One turning vector, and how many ticks it has turned
The counts run from 0 to 591.
[ 14.6,   7.5,  21.1,  -5.5,  14.5, -15.5,   4.8, -35.3, -15.1,  13.9,
  29.5,   3.0,   6.9,   6.2,  19.4,  -9.9,  -2.1,   3.2,  17.5, -17.3,
 -20.9, -33.8,   2.2,  18.2,   3.9,  -6.5, -12.5,   3.5, -22.0, -13.0,
  15.2,  -8.3,  18.9, -21.7,   0.9,   2.1] | 145
[  9.6,  12.4,  -1.6,  13.0,  -9.2, -41.9,  18.3,  -7.1,  21.8,  -8.0,
 -12.0, -24.4, -30.3,   8.7,  -1.3,   8.2, -14.7, -24.9, -19.8, -11.0,
  -5.7, -21.4,   2.9,  16.8,   1.7,   4.7,  -6.2,  -3.3,  -0.4, -10.5,
  -6.6,  -1.2,   7.7,  -1.0, -13.8, -34.0] | 224
[  8.3,  -6.7,  29.2,   5.2, -18.9, -14.9,  -3.1, -30.7,  15.7,   6.4,
   2.9,   2.9,  -3.7,   6.4,  16.2,   3.5,  -2.4,  -7.7,  13.6, -26.3,
 -28.5, -21.4,  -5.7,  29.9, -23.3,  -1.6,  13.0,   6.1,  11.4, -18.9,
 -24.1,  16.9,  17.8,   2.0,   6.5,  18.6] | 107
[  4.9,  14.0,  29.1, -22.8,  21.6,  34.3,  14.2, -32.6,  -0.4,  30.7,
   3.2,   2.5,  17.9,  -4.2,  12.5,  -0.4, -15.8,  14.3,  10.4,  -1.1,
   3.2, -27.3,   4.4,   7.9,   4.0,   7.1, -17.6,   0.9, -30.6,  -6.3,
  -2.0,   5.0,  22.2,  -4.6,  -9.0,  10.0] | 204
[-34.5,   7.6,  12.6,   1.5,  -5.6, -12.6,  16.7,  -5.9,  -9.8,   2.2,
   5.1,  -6.6,  18.3,  -8.4,  13.5, -22.9,  10.4, -10.0,   0.9,  -2.8,
  16.1, -34.5,   4.4,  -2.3, -12.2,  33.6, -21.2,   6.0, -29.2,  18.8,
   6.7,  -7.3,  11.0,  -5.7, -21.8, -19.9] | 87
[ 14.5,  28.4,  12.4,  -7.7,  -6.2,   4.1, -30.0,   0.6, -29.7,   7.8,
  11.3,  -1.8,  -0.3,  19.5,  17.8,  -2.7,  -7.1, -11.2,  -4.7,  15.5,
  41.4, -22.2,  19.9,  -9.7, -21.8,  16.4,  -8.0,   2.1,   1.5,   2.8,
 -13.0, -27.6,  11.6,  -5.7, -15.0,  19.5] | 591
[ 22.2, -16.4,   6.0, -26.0,  10.1,   9.5,  17.6, -30.0,  -2.3,  11.6,
   6.5,   5.0,   5.7,   7.4,  23.2,  -0.5,  -1.5,  -1.9,   0.4, -18.6,
 -32.1, -33.6, -13.9,  15.8,  -1.0,   1.9,  -3.4,   1.7, -14.5, -25.6,
  22.3,  13.9,  19.5,  -3.9, -19.1,  -5.3] | 270
[ 11.6,   8.1,  -2.2,  -7.8,   2.4,   6.5, -37.9,  18.6,  18.5,   1.8,
 -23.8,   1.4,  10.7,  12.9,  12.6,  21.0, -15.1, -17.7, -29.9,  20.5,
  32.6, -18.4,   9.8,  -3.0, -26.6,   6.3,   2.0,  -3.8,   9.9,   5.1,
   3.7,  -5.5,  25.6,  16.3, -19.4,  -1.0] | 340
[ 20.8,  11.2,  10.5, -11.9,   1.4, -30.3,   9.1, -34.9,  -6.6,  -7.3,
   9.7, -14.3, -13.6, -16.6,  13.2,  -5.4, -16.8, -21.6, -12.5,   5.7,
 -25.7, -16.3,   8.9,  18.0,   8.0,  -8.7, -12.1, -19.4, -26.1, -32.8,
   9.9,  -8.8,   7.0, -15.0, -11.8,  -7.0] | 372
[  7.1,  26.7,  23.5, -12.4,  -9.5,  -3.9,   7.5, -14.4,  -2.7, -15.8,
   4.2, -10.0,  -5.8,  -6.2,  -3.8,  -2.2, -13.1, -14.9, -20.2,  14.6,
  -1.4,   0.3,   4.8,  23.4,  -2.5,   2.6, -18.1, -16.1, -27.5, -47.9,
  15.2,   1.2,   2.9, -11.9,  11.9, -24.9] | 194
[-14.8,  27.4,  14.3,  -3.6,  -7.0,  -5.5,  -2.5, -18.6,   4.1,   9.1,
  11.1, -17.1,   5.5,  25.6,   2.3, -13.0,  20.4, -20.3, -21.4,  22.1,
  18.1,  -0.1,  10.1, -15.5,  -2.2,  13.0,  -4.1,  -8.9,  18.4, -33.8,
  31.1, -17.8,  10.8,   0.2,   9.8,   3.5] | 141
[ 22.4,  27.0,  18.7, -21.1,  -5.1,  23.9,  19.3,  -2.0,  -4.8, -11.5,
  17.7, -18.9,  -2.0, -14.9,   9.4,  -5.9, -15.0, -11.9,   9.5, -18.2,
  -5.0,  -9.6,   7.8,  35.5, -10.7,  -7.0,   3.6,  11.8, -18.5, -39.7,
  11.4,   8.4,  -0.6, -13.0,   5.5,  11.4] | 306
[-11.2,   4.2,  40.2,   8.4,  -6.7,  -1.6,  -4.8, -29.4,   4.2,  16.6,
  14.4,  13.0,   4.2,   6.2,  14.0, -13.1,  21.1,   0.3,  17.9, -12.0,
  -4.4, -20.3,   6.7,  24.2, -25.9,  11.2,   4.1,   5.6, -12.8,  -4.7,
  -4.4,   2.6,  14.2,  -8.6,  10.1,  31.4] | 256
[ -0.9, -12.4,  18.4,  -7.3,  -7.3, -14.5,  -7.2,  -6.3,  19.7,  -1.3,
 -10.1, -31.5, -16.0,  11.5, -23.9,   6.6, -16.7, -12.3,  -7.8,  18.2,
 -20.6,  -9.8,   5.8,  19.0,  -9.5,  -2.7,  11.1, -21.2,  40.4, -19.5,
 -19.1,  -3.4,  10.9,  31.4,  -3.8, -19.5] | 172
[ 24.1,   4.7,  12.0, -12.7,  14.7,  -3.1,  -7.1, -16.8,   2.7,  22.4,
   5.6, -25.3, -21.8,   1.8,   0.7,  11.2, -30.8,  13.5,  15.1, -19.1,
 -12.0, -39.1,  18.5,  21.1,  -0.7,   0.9,   7.3,   4.2,  11.8,  16.6,
 -27.6, -12.8,  19.1,  19.9, -23.1,  -9.0] | 174
[ -8.9,   2.2,   4.7,  -6.4,  17.1, -26.6,  17.2, -30.5,  10.1,   6.5,
  19.3, -17.6,  -8.9,  -0.7,   0.3,  -8.8,  -2.4, -10.2,  -0.4,  -9.6,
 -32.9, -28.0,   4.9,  22.5,   9.7, -17.2,  -3.8, -21.9,  -7.1, -20.6,
  30.3,  -2.0,  12.3,  -2.5,   9.5,  -9.9] | 33
[-53.0,  -5.0,  33.7,  -6.0, -38.7,  -7.3,  -4.0, -10.9,  -3.8,   3.0,
  11.1,   1.6,  31.8,   3.7,   4.7,  -4.6,  -2.3, -25.7,  -5.5,  11.4,
   1.8,   2.3,  -5.8, -12.3, -12.4,  -1.8, -17.4,  -5.0,   7.7, -20.2,
   4.1,  -2.3,  22.8,   7.3,  -4.2,  -9.4] | 207
[ -1.5,   8.5,  38.5,   8.7,  17.8,  11.4, -35.6, -14.3,  13.8,  19.5,
  -3.4,   1.4,  11.6,  18.2,  -6.7,  -8.2,   9.0,  -3.4,   6.7,  13.9,
  39.9,  -5.0,  29.6,   9.3, -19.0,  18.7,  -1.8,   4.9,  10.2,  28.7,
 -16.8, -11.9,  17.9,   6.8,  -6.6,  -0.3] | 65
[  7.2,  14.8,  22.2,   6.5, -19.4,  -8.7, -17.8, -11.0,   8.4,  17.0,
 -14.8,   4.0,   6.9,   2.2,  27.1,  18.5, -22.7, -13.6, -30.1,  23.2,
  21.0, -13.1,  10.6, -22.7, -13.1,   5.1,  -0.3,   4.3,   8.3,  -7.9,
 -24.2,  -1.6,  23.7,   3.6, -13.1,  16.8] | 215
[-40.9, -10.2,  23.1,   5.7, -17.6, -13.8, -21.6, -11.7,  -2.6, -11.8,
  15.0,   0.6,  28.3,   8.9,  -7.9,  -0.6,  -0.8, -18.1,  17.7, -10.5,
   8.5,  -3.8,  12.7,  11.8, -13.5,   2.6,  -5.3,  12.2,  23.3,  14.4,
 -10.4,  -4.8,  17.8,   8.8, -18.1, -37.4] | 58
[ -6.1,  17.2,  10.7, -16.0,  11.0,  19.7,  13.5, -15.2,  -8.8,  -3.6,
  36.3, -14.3,   6.2,  -0.5,   1.3, -15.6,   5.7, -14.2,  22.2, -28.3,
 -14.4, -11.8,  -3.0,  35.7, -11.8,   2.6,  -5.1,   4.4, -14.9, -26.0,
  33.4,   7.3,   8.6, -10.9,   0.7,  -4.1] | 307
[ 16.7,  -4.6,   2.1, -30.2,  -8.3,   2.1,  -1.1, -18.0,  -9.9,  -7.5,
  18.9, -29.7, -29.5,  -6.0,  -1.1,   7.8,  -7.7, -12.4,  -1.0,  14.1,
 -17.5, -13.0,  11.5,  15.5,   2.6, -13.9,   6.4,  -8.4,  17.2, -35.4,
   3.4, -22.4, -16.4,   8.9, -28.9,   0.0] | 586
[ 24.8,  11.5,  25.3, -21.6,   2.5,  23.7, -14.3, -18.2,  24.0,  11.6,
   8.4, -13.7, -14.4,  -1.6,   6.5,  16.0,  -7.3, -20.1,   3.5,  -7.6,
   3.0,  -2.5,  24.9,  25.0,  -5.8, -16.4,  21.4,   2.6,  15.1, -40.0,
   0.6,   2.3,   5.3,   7.9,  -5.2,  19.6] | 180
[ 23.9,  27.9,  12.2,  -6.8,  12.9,   1.8,  26.7, -12.3,  14.1,  16.4,
  -4.0, -16.3,  -8.4,  -5.8,  21.2,  -0.7, -22.3,   5.3, -14.4,  -8.3,
  -2.6, -31.7,  14.5,  14.5,  10.3,   7.1, -22.0,  -2.0, -43.2, -12.8,
  10.7,  11.5,  17.6,  -5.9,   4.2,  14.5] | 491
[ 10.3, -15.2,  22.0, -10.7,  -1.3,   8.4, -12.3, -21.1, -20.1,   3.2,
   4.8,  28.2,  38.2,   9.3,  26.9,   0.0, -11.8, -10.5,   8.3,  -0.9,
  -6.9, -21.7,  -9.2,  -0.9, -17.8,   2.2, -17.6,  12.3, -32.4,   0.4,
   9.4,   2.3,  29.9, -15.1, -25.2, -17.2] | 383
[ 11.2,   1.3,  -7.0,  -9.1,  -6.6, -15.5,  12.4,  -7.2,   8.3,   2.3,
  11.9, -22.7, -23.9,  -9.6,  15.5,  10.3, -22.5, -17.8,   9.3, -32.6,
 -27.2, -32.4,  21.1,  17.9,   5.3, -19.4,   2.5,  12.4,  -5.9,   2.5,
   7.7,   9.5,  18.9,  -0.9, -20.2, -12.0] | 336
[ 10.4,  14.7,  24.4, -17.1,  17.5,  23.1, -15.4,  -3.5,  -5.8,  11.0,
  -1.3,  -6.5,  22.4,   4.3,  14.9,   7.9, -15.7,   9.2,  17.0,  -5.9,
  33.9, -27.2,  23.5,   6.2,  -3.8,  19.4,  -8.7,  13.2, -18.0,  20.7,
 -15.6,  -6.4,  16.3,   1.2, -27.1,  -6.4] | 353
[ -4.6,  -5.0,   2.1, -23.6,  25.0,  31.2, -10.0,   8.4,   7.3,   0.7,
  -0.1, -22.5,   0.2,   7.3,  -7.9, -10.2,   3.1,   7.1,  13.2, -11.0,
   7.5, -47.8,  16.8,  28.2, -13.8,  16.1,  11.5,  -0.8,   4.2,  19.8,
   7.8, -13.3,  17.0,  26.3, -24.8,   9.2] | 12
[ 31.1, -21.0,   3.3,  -9.6,  -5.0, -28.9, -28.3,  -9.9,   5.1,  -5.8,
 -18.0,  13.7,   3.3,  15.2,  15.0,  18.6, -19.0, -29.0, -15.3,  24.1,
  -2.8, -21.6,   3.3,  -8.2,  -7.8,  -8.6,   0.1,  -6.4,  -1.1, -10.9,
  -1.2,  -5.2,  21.6,  -5.4, -39.6, -24.3] | 222
[-22.9, -15.8,   7.7,  -2.4,  10.9, -23.0,  33.8, -16.4,  24.1,   4.8,
 -15.4, -24.7,   5.5,   3.9,  -7.3, -12.6,  -6.4,  -2.0, -12.6, -14.8,
 -26.7, -39.2,  -1.0,  25.3,  -1.7,   9.3,  -4.1, -14.2, -13.2,  -2.5,
   5.2,   8.8,  20.5,  18.3,  -3.8, -28.9] | 499
[ -1.4,  -3.6,  -5.7,  11.9,  -8.8,  -6.4,  20.2,   3.3,  37.0,   3.5,
 -19.0, -29.2, -14.9,  13.3,   8.2,  -6.6,  21.6, -17.2,  -7.6, -31.1,
 -12.0, -35.0,  -2.4,  22.6, -20.0,  18.1,  10.3,   5.0,  14.9,  -4.9,
  -0.5,  10.5,   6.0,  21.8,  -7.1,  14.0] | 565
[-11.4,  26.5,   3.5,  10.3,   1.4,  -9.8, -10.1,  -7.4,   7.2,  14.9,
  24.7, -15.2,   1.5,   9.5,  -2.3,  -0.6,  -4.3, -17.6,   6.6, -17.8,
  36.4,  -5.6,  31.2,  -7.3,   4.6,  13.2, -16.5,  16.9,   7.9,  24.4,
  -3.8, -18.1,  20.1,   2.3, -25.9, -22.8] | 176
[ 11.8,  18.6,   3.2, -24.0,  12.8,  29.2, -15.4,   1.8,  -7.2,   8.8,
  12.2, -12.4,  10.3,  21.2,   0.9,  -5.3, -12.4,  -7.8,  -6.5,   9.5,
  45.2, -14.6,  16.8,  -6.7,   7.2,  17.5, -17.8,   5.6,  -4.1,   1.1,
  20.1, -19.5,  11.5,  -1.1, -29.7, -22.4] | 14
[-30.7,  20.9,  11.4,  -3.1, -28.9, -20.2,   4.0,  -3.5,  -2.3, -12.9,
  19.9, -48.2, -29.1,  -9.4,  -9.2, -11.3,  -6.8, -28.5,  -9.8,   8.9,
  -0.5, -13.2,  27.1,  12.3,   1.2,  -1.7,  -0.6, -13.9,   9.3, -19.5,
   1.0, -23.3,  -7.1,  19.3,  -1.6,  -3.0] | 475
[-27.7,   1.7,  29.6,   3.5,  -4.6,  10.8,  -9.4,   1.5,   5.6,  -1.6,
   2.7,  20.0,  49.5,   7.1,  12.0, -11.2,   2.4, -16.3,   0.6,  -5.8,
   7.4, -21.6,  -5.2,  -4.7, -27.0,   5.8, -14.0,   4.3, -18.3,  -2.6,
  17.2,  15.3,  32.2,   3.8,  -0.1,   3.4] | 494
